In the rows, zero is written as 128.
Turns in one plane each, and the order they were made in; the first pair answered
K_917 (before |-> after):
[156 132 142 144 125 137 122 136 119 148 135 101 161 109 107 115] |-> [159 131 142 145 134 137 122 137 117 146 127 101 161 112 101 117]
[167 158 146 121 118 139  82 106 119 100 138 168 149 128 115  96] |-> [161 163 146 114 124 132  75 118 112 102 139 165 154 127 122  98]
[150 135 113 137 133 140 155 119 151 105 113  98  94 127 108 119] |-> [121 153 112 125 160 108 139 159 147 108 108 109 124 111 110 125]
K_149 (before |-> after):
[129 111  95 120 116 141 148 131 157 106 124  92 113 135 140 105] |-> [124 105  95 112 125 138 163 144 145 119 116 108 107 138 143 111]
[136 134 133 136 146 112 133 150 121 125  87 123 139 135 122 135] |-> [137 123 154 141 143 127 131 136 109 136  91 126 143 139 134 132]
[106 120 150 136 123 146 134 155 128 136 174 117 174 133 141 134] |-> [106 127 133 140 122 129 117 162 137 128 175 113 176 128 131 133]
[169 105  88 133 136 102 130  94 143 129 124 119 103 138 129 160] |-> [164 101  99 117 143 110 147  99 135 143 118 134  94 141 136 162]
K_701 (before |-> after):
[121 116 165 107 103 172 157  96 124 156 167 103 152 145 136 140] |-> [124 153 137 145 121 150 110 129 119 142 152  81 186 140 110 150]
[143 136 118 137 111 136 121 137 138 134 145  86 155 127 115 140] |-> [142 124 102 113 107 123 122 115 156 120 147  96 139 126 121 133]
[110 128 103 130 116 118 183 159 127 139 110 110 110 146 135 168] |-> [114 132  87 137 119 108 165 167 133 130 107 102 117 139 126 168]
[163 100 118 120 117 142 170 130 137 128 118 172  92 127 107 113] |-> [151 105 140 143 130 158 180 155 111 159 117 154 123 130 112 131]

Each pair is 2 to 3 turns apart.
[157 141 142 135 155 130  88 128 118 107 121 149 149 123 120 118] |-> [145 126 172 116 141 149 121 107 118 121 125 161 133 135 135 116] -> K_701, K_701
[168  92 141 102  81 137 124  83 115 107 118 144 117 126 119  91] |-> [133 121 162 150 104 157 134 146  71 148 116 105 175 137 125 124] -> K_149, K_701, K_701
[148 156 200 146 155 142  85 148  99 142 120 143 194 139 119 136] |-> [133 165 137 133 169  90  88 189 105 121 100 145 177 125 108 148] -> K_149, K_149
[103 134 107 127 129  92 146 183  91 150 118 153 111 140 124 146] |-> [ 98 125 117 113 124  93 157 169  99 152 118 162  99 141 134 139] -> K_701, K_701, K_701
[ 67 161 173 106 138 108 135 166 111 158 144 128 175 131 163 118] |-> [ 95 155 114  77 118  74 100 126 162 103 148 153 127 118 149  90] -> K_701, K_701
[121 133 180 105  95 143 117 134  81 112 153 165 164 146 132 115] |-> [122 156 133 120 109 113  92 173  85  91 147 150 176 128 112 124] -> K_701, K_149
[148 115  92 144 135 127 123 114 143 107 118 127 100 127 112 123] |-> [131 105 119 141 140 140 151 131 111 133 109 138 102 139 119 133] -> K_149, K_701
[163 127 117 130 130 146  99 108  96 141 155 125 128 154 138 113] |-> [139 116 129 112 128 143 143 113  94 157 151 128 114 161 146 121] -> K_149, K_701, K_701
[ 95 124 147 159 163 131 108 162  92 135 132 161 194  97 116 140] |-> [171  91 121 194 137 174 110 100 102 110 125 133 150 108  92 139] -> K_917, K_917, K_701
[112 139 135 131 146 112 148 177 107 138 120 135 135 123 134 146] |-> [155 124 124 165 140 141 147 141 109 136 118 101 120 132 114 149] -> K_917, K_917, K_701
[120 112 114 148 156 162 215 176  86 172  86  97  90 147 114 174] |-> [131  86  95 102 127 148 219 121 121 142  97 129  39 148 120 154] -> K_701, K_701, K_701
[ 75 123 174  96 123 153 174 120 130 159 147 143 154 138 166 127] |-> [143 154 111 172 121 147  94 117 140 113 145  73 181 131 112 133] -> K_701, K_917, K_701
[134 111 139 134 131 156 186 134  96 124 120 121 117 152 123 140] |-> [154 127 135 161 135 158 146 143  95 114 129 100 145 144 106 136] -> K_701, K_149, K_149
[103 133 119  87 142  97 138 124 147 116 117 161 129 121 140 107] |-> [ 93 147 138 114 159 113 131 160 116 140 117 140 165 122 142 126] -> K_701, K_701
[152  93 179 110 116 137 122  90 124 109 132 173 130 147 128 121] |-> [141 122 136 122 122 101  71 107 145  82 139 153 151 128 108 120] -> K_149, K_917
[134 141 172 161 139 106 108 148 122 137 120 117 161 137 122 136] |-> [140 119 167 115 113 101 117 101 155 112 130 154 113 139 140 112] -> K_701, K_701
[ 94 144  74 120 126  88 100 148 143 116 132 136 132 125 108 112] |-> [ 76 132 111 117 149 113 147 174  99 153 116 162 129 129 113 131] -> K_149, K_701
[156 131 117 156 131 147  92  96 154 122 151 139 131 117 107 108] |-> [138 128 160 157 133 182 124 109 131 154 156 133 141 130 130 118] -> K_701, K_701
[140 128 138 137 152 140 123 160 105 138 104 158 120 141 118 136] |-> [151 125 124 114 137 122 125 138 125 119 109 175 101 139 118 126] -> K_701, K_701
[114 143 180 116 116 144  71 137 118 136 165 138 197 120 187 103] |-> [103 151  99  98 147  70  70 182 127 104 135 146 175  91 166 113] -> K_701, K_149
[179 103 145 155 154 182 120 106 113 152 104 135 141 123  99 139] |-> [181 100 109 130 126 157 116  74 157 124 116 134 116 122  98 122] -> K_149, K_701
[ 58 146 106  92 140 103 136 143 132  78 150 159  90 141 140  98] |-> [ 48 164 131 129 160 120 135 181 100 114 147 133 132 145 138 125] -> K_701, K_701
[133 123 157 102  92 155 124  99 154 115 134 146  95 105 143 106] |-> [116 122 176 107  92 170 140 118 137 142 145 130 113 111 155 116] -> K_149, K_701
